In the data rows, zero lies at 4.5, halfway between 4 and 5.
Some points, one per row:
[5 3 4 3 6 5 6 5 4 5 6 6 4 5 6 3 5 4 5 6]
[4 2 2 6 7 4 5 4 3 4 6 7 6 7 5 5 6 6 3 6]
[4 7 7 3 2 4 4 2 3 5 2 0 5 3 2 4 5 3 5 5]
[1 7 2 4 6 5 6 7 5 3 8 7 3 5 5 6 3 6 4 4]
[6 5 2 6 5 6 2 5 7 7 2 6 0 3 4 8 4 7 4 1]
[3 6 8 7 3 4 2 4 4 6 3 4 6 1 4 6 3 3 5 3]
[6 6 4 6 5 7 4 6 6 5 4 7 2 2 5 6 5 5 6 1]
[6 4 4 3 6 5 5 5 3 3 6 6 5 5 5 4 5 3 3 7]
[6 2 7 3 4 4 3 5 4 6 3 3 5 4 4 6 3 4 6 4]
[5 3 6 2 3 6 4 6 4 6 4 7 5 2 3 6 2 3 3 3]
[5 4 8 5 2 4 3 3 4 6 2 4 4 1 1 6 5 4 5 4]
[6 5 7 3 2 4 3 5 4 6 4 1 5 3 2 7 1 3 4 4]
[6 5 3 4 5 4 5 5 5 2 4 4 5 5 6 4 5 5 2 5]
[7 5 5 4 4 5 4 4 4 7 1 8 3 2 4 6 5 4 7 3]
[4 5 3 6 5 4 6 4 5 3 4 5 6 6 9 4 7 4 7 5]
[6 4 3 5 7 4 7 5 4 4 8 5 5 6 6 3 6 4 4 5]
[5 3 7 0 5 4 5 2 3 3 7 3 5 4 1 3 3 3 2 6]
[6 3 7 3 1 4 4 5 6 4 5 3 4 4 0 4 2 4 2 5]
Then 17 other points, each followed by its number:
[7 2 6 5 5 4 4 2 3 4 4 0 6 4 1 1 2 3 1 6] 0
[1 5 0 6 5 6 7 4 5 5 6 6 4 5 6 6 6 6 4 4] 1
[4 7 9 3 3 5 4 3 4 5 3 2 4 3 3 6 3 6 6 4] 2
[3 7 5 4 4 4 5 6 5 4 7 4 3 3 5 5 4 7 2 4] 3
[4 6 2 6 5 3 5 4 5 2 5 6 5 7 7 1 6 2 5 4] 4
[7 5 5 3 4 5 3 7 5 4 1 8 2 2 4 6 4 3 5 0] 5
[5 3 8 1 1 5 5 5 4 6 4 3 4 3 1 6 2 4 5 4] 6
[4 5 4 5 6 4 5 4 4 3 5 4 4 5 6 1 8 4 4 9] 7
[4 4 3 4 7 5 7 4 3 3 8 6 4 4 5 4 1 5 2 5] 8
[3 7 3 6 5 5 3 6 8 6 1 7 2 1 7 5 4 5 5 1] 9
[2 5 8 3 2 3 3 4 5 5 3 2 8 4 4 4 5 5 6 5] 10
[2 5 3 4 5 5 6 5 6 5 5 8 3 3 5 7 5 6 3 4] 11
[4 4 9 3 3 2 6 6 5 3 3 2 6 5 4 5 5 5 8 5] 12
[6 3 7 0 4 4 4 3 2 3 7 3 8 6 1 3 2 4 3 6] 13
[6 5 5 3 4 5 2 5 5 5 4 4 4 3 0 3 2 4 2 5] 14
[4 7 2 6 6 8 6 8 5 5 8 6 1 6 6 7 6 7 4 3] 15
[8 1 4 5 5 4 3 5 2 6 6 3 5 5 2 6 3 5 4 4] 16
Which three of these numbered points are nearest to each point below, looking only along the 8 directions in which the first points spread most? Their numbers follow each, nearest first.
[3 7 0 4 4 6 6 6 5 5 6 6 2 4 5 7 4 8 3 2] > 15 11 1
[3 4 3 3 5 5 5 4 6 5 6 5 2 5 5 6 5 4 5 5] > 11 3 8
[7 1 6 4 6 5 4 4 3 6 7 4 5 5 3 6 3 5 4 5] > 16 14 13
[0 7 4 5 6 7 7 4 5 3 8 6 3 7 6 8 5 8 5 4] > 1 15 11
[5 6 6 1 4 4 3 5 5 4 5 4 5 3 1 3 3 4 3 6] > 14 6 13
[1 7 6 5 3 8 3 7 6 6 1 7 1 2 3 6 3 6 6 1] > 9 5 11
[7 3 7 2 3 6 4 4 3 5 4 2 6 3 3 6 3 4 5 5] > 6 12 14
[8 1 4 4 4 5 5 5 2 7 6 5 4 5 1 6 3 5 5 5] > 16 14 6
[5 6 0 7 6 5 6 6 6 4 6 6 3 6 8 4 6 5 5 3] > 15 1 4
